In the rows, zero is written as 128.
Rotation paths and how fast each direction turns (deg/step)
Each turn is a multiple of 5 degrees from 10 to 175, or 0.
Each row of a path follows its step; steps can be skipped.
path 1
step 0: [129 121 124 123 134 127 123 131 128 133 122 130 119 125 125 130 137 139
 121 136 128 125 129 122 128 124 128 132 128 133 125 126 121 127 130 129
 117 129 121 127 123 135 129 120 129 120 129 133 133 125 128 128 127 120
 124 113 132 129 123 124 140 119 123 123 119 132]
step 1: [127 122 131 129 124 139 128 129 121 126 131 129 119 131 135 131 130 135
 129 127 128 122 131 136 128 127 133 124 129 116 128 123 120 123 121 131
 125 131 128 136 123 128 129 122 126 138 138 122 121 123 125 128 126 120
 125 131 125 132 114 127 125 112 131 130 122 127]
step 2: [131 126 131 121 134 135 126 122 127 134 130 120 124 131 125 120 134 135
 135 119 131 122 129 130 125 119 136 132 136 134 132 118 121 124 128 139
 119 130 132 128 140 133 131 130 131 128 134 131 139 123 137 127 119 125
 131 126 133 126 129 130 127 122 125 128 129 125]
step 3: [134 129 130 129 128 131 127 124 133 141 128 130 116 128 121 127 124 125
 129 135 130 124 137 131 129 127 132 125 134 124 129 136 113 133 132 125
 135 127 133 131 121 137 135 126 117 127 128 134 130 123 130 131 118 130
 137 122 124 133 122 130 124 119 131 127 121 131]
step 4: [135 127 123 133 131 123 129 118 132 130 134 126 119 135 134 139 130 132
 130 123 130 127 134 140 123 124 132 123 132 124 126 135 125 123 122 135
 116 119 127 129 128 132 131 132 125 126 132 117 132 122 130 135 132 122
 128 124 134 133 127 137 127 129 119 124 127 135]
step 6: [128 133 114 129 124 117 126 118 137 131 131 125 126 127 129 116 120 134
 124 128 128 124 125 132 130 120 129 121 135 121 129 131 129 129 131 131
 129 123 123 129 135 144 129 130 126 123 132 118 132 124 120 128 123 127
 139 126 123 127 131 123 131 120 130 126 132 130]
step 8: [129 136 125 123 122 121 125 132 132 117 121 122 118 131 127 127 126 130
 131 128 120 123 134 129 121 121 125 118 131 126 128 125 115 127 134 131
 125 122 128 124 124 132 123 129 142 135 116 122 135 130 122 135 131 124
 131 130 130 128 132 123 135 130 128 126 132 130]
step 9: [125 131 127 121 134 125 134 127 135 124 125 125 132 132 131 123 131 133
 132 134 133 127 134 125 125 133 136 129 129 122 126 129 124 132 132 139
 133 117 116 125 126 118 127 123 131 125 131 119 130 130 116 129 121 132
 138 132 120 132 128 121 129 123 125 138 121 119]
step 10: [118 129 126 119 125 121 127 129 133 126 117 124 125 126 135 121 126 125
 134 129 127 127 135 136 143 128 133 126 130 122 126 125 126 128 128 127
 121 114 134 117 134 127 120 125 132 129 133 133 133 130 132 133 123 129
 123 128 125 134 121 126 129 130 126 136 139 134]
step 11: [128 121 118 117 134 130 134 126 129 123 118 131 130 137 133 127 121 128
 126 136 126 133 128 128 132 129 134 135 128 143 124 133 112 132 129 127
 125 127 124 127 122 126 126 131 139 132 125 133 129 125 118 137 126 128
 129 124 125 130 129 124 131 122 121 123 127 131]
step 12: [116 121 127 121 132 124 134 127 134 116 121 128 113 137 129 126 130 128
 128 130 126 115 134 131 131 127 128 130 135 125 120 126 126 133 131 127
 121 133 123 128 131 121 134 123 122 122 132 122 121 129 122 129 134 124
 118 126 127 134 124 123 135 123 132 130 130 123]
Speeds:
[128 127 129 127 127 127 130 128 128 126 128 127 128 129 126 127 126 128
 129 126 130 128 127 127 124 129 128 128 126 127 127 125 127 125 127 130
 128 128 128 129 128 125 129 128 126 130 127 127 127 128 128 128 129 125
 128 128 127 129 128 127 129 128 128 126 128 126] | 100
path 2
step 0: [128 132 122 123 130 132 133 128 133 130 140 126 125 123 144 127 128 131
 123 121 133 130 128 131 132 123 133 121 134 127 129 131 123 135 127 129
 130 134 124 124 130 126 132 130 132 136 118 133 119 132 138 133 130 132
 128 127 125 131 130 127 122 127 136 126 141 134]
step 1: [129 129 133 126 134 123 133 130 123 127 123 125 141 133 126 123 129 128
 126 128 133 131 132 121 125 131 135 124 129 132 126 124 132 118 125 132
 122 125 122 126 133 128 129 137 124 121 122 129 138 131 135 140 133 129
 117 136 132 129 126 135 136 124 132 124 125 134]
step 2: [123 136 130 132 130 125 128 135 134 125 131 132 129 121 126 122 121 127
 126 126 123 130 130 128 125 128 125 133 126 135 127 131 127 132 132 129
 142 139 128 139 133 134 131 131 125 136 139 128 135 132 127 117 135 129
 125 134 126 123 133 134 124 131 131 123 137 133]
step 4: [127 130 127 135 129 124 130 139 122 131 128 132 129 132 121 127 132 128
 127 127 131 129 129 121 135 135 134 129 124 136 129 130 133 129 128 127
 120 126 132 131 132 132 123 128 115 124 124 130 137 135 131 122 129 129
 119 136 128 130 123 118 123 144 125 134 127 123]
step 5: [132 134 136 135 130 126 119 137 138 125 131 131 126 113 128 125 125 137
 125 125 119 135 130 133 123 129 125 130 129 125 136 130 126 128 135 123
 129 118 126 126 128 128 133 131 134 127 132 128 129 125 139 121 131 122
 135 119 128 127 118 125 124 127 128 126 132 125]
step 6: [130 126 130 134 121 125 132 125 125 117 126 119 124 128 119 128 130 120
 132 121 143 127 130 120 124 119 134 128 131 124 129 135 125 130 127 125
 129 128 129 123 134 123 125 134 130 126 126 132 126 132 126 134 123 114
 131 127 129 127 130 117 133 133 134 131 128 123]
step 7: [136 133 124 120 124 129 128 139 124 125 120 130 128 134 121 136 119 132
 122 133 132 126 134 128 125 130 125 127 123 137 126 132 133 126 136 126
 121 115 135 128 130 129 133 125 133 128 132 127 129 126 128 124 130 132
 126 122 126 124 134 135 118 141 134 129 132 126]
step 8: [123 127 142 121 125 124 124 127 135 134 128 129 134 128 126 121 123 126
 128 124 134 130 128 131 122 116 125 132 132 128 136 121 124 128 128 119
 130 123 130 128 123 135 129 125 131 133 131 128 126 119 127 124 130 125
 129 120 120 126 129 119 135 122 125 142 129 133]
step 9: [130 120 120 130 120 133 130 131 129 132 136 131 125 134 121 133 130 121
 132 124 129 117 132 124 138 126 124 127 129 134 122 124 121 133 132 129
 131 122 134 119 131 118 119 142 129 124 129 126 131 122 127 130 130 131
 132 127 134 129 134 129 137 133 131 131 123 129]
step 10: [126 125 131 124 118 133 123 142 130 132 126 118 130 136 131 122 133 126
 122 135 130 128 130 136 131 128 126 132 118 133 124 121 122 125 126 131
 126 119 130 130 127 131 125 121 127 123 129 132 122 133 130 127 129 128
 134 126 119 126 122 134 120 125 119 122 134 129]
step 11: [115 119 134 132 139 132 120 128 123 125 135 134 127 125 136 124 125 134
 132 126 130 123 128 132 125 125 130 116 125 128 131 119 129 125 136 127
 132 129 133 124 128 129 123 126 128 129 129 133 126 123 121 137 129 116
 132 129 124 123 134 128 136 127 128 132 121 126]
Speeds:
[129 127 130 130 130 127 127 128 127 128 131 128 128 128 128 127 128 126
 126 127 127 128 126 127 126 129 128 131 128 129 130 126 128 128 128 127
 127 129 129 128 127 129 130 129 130 129 129 127 129 123 127 129 131 127
 127 129 130 127 126 128 129 129 127 127 127 128] | 110
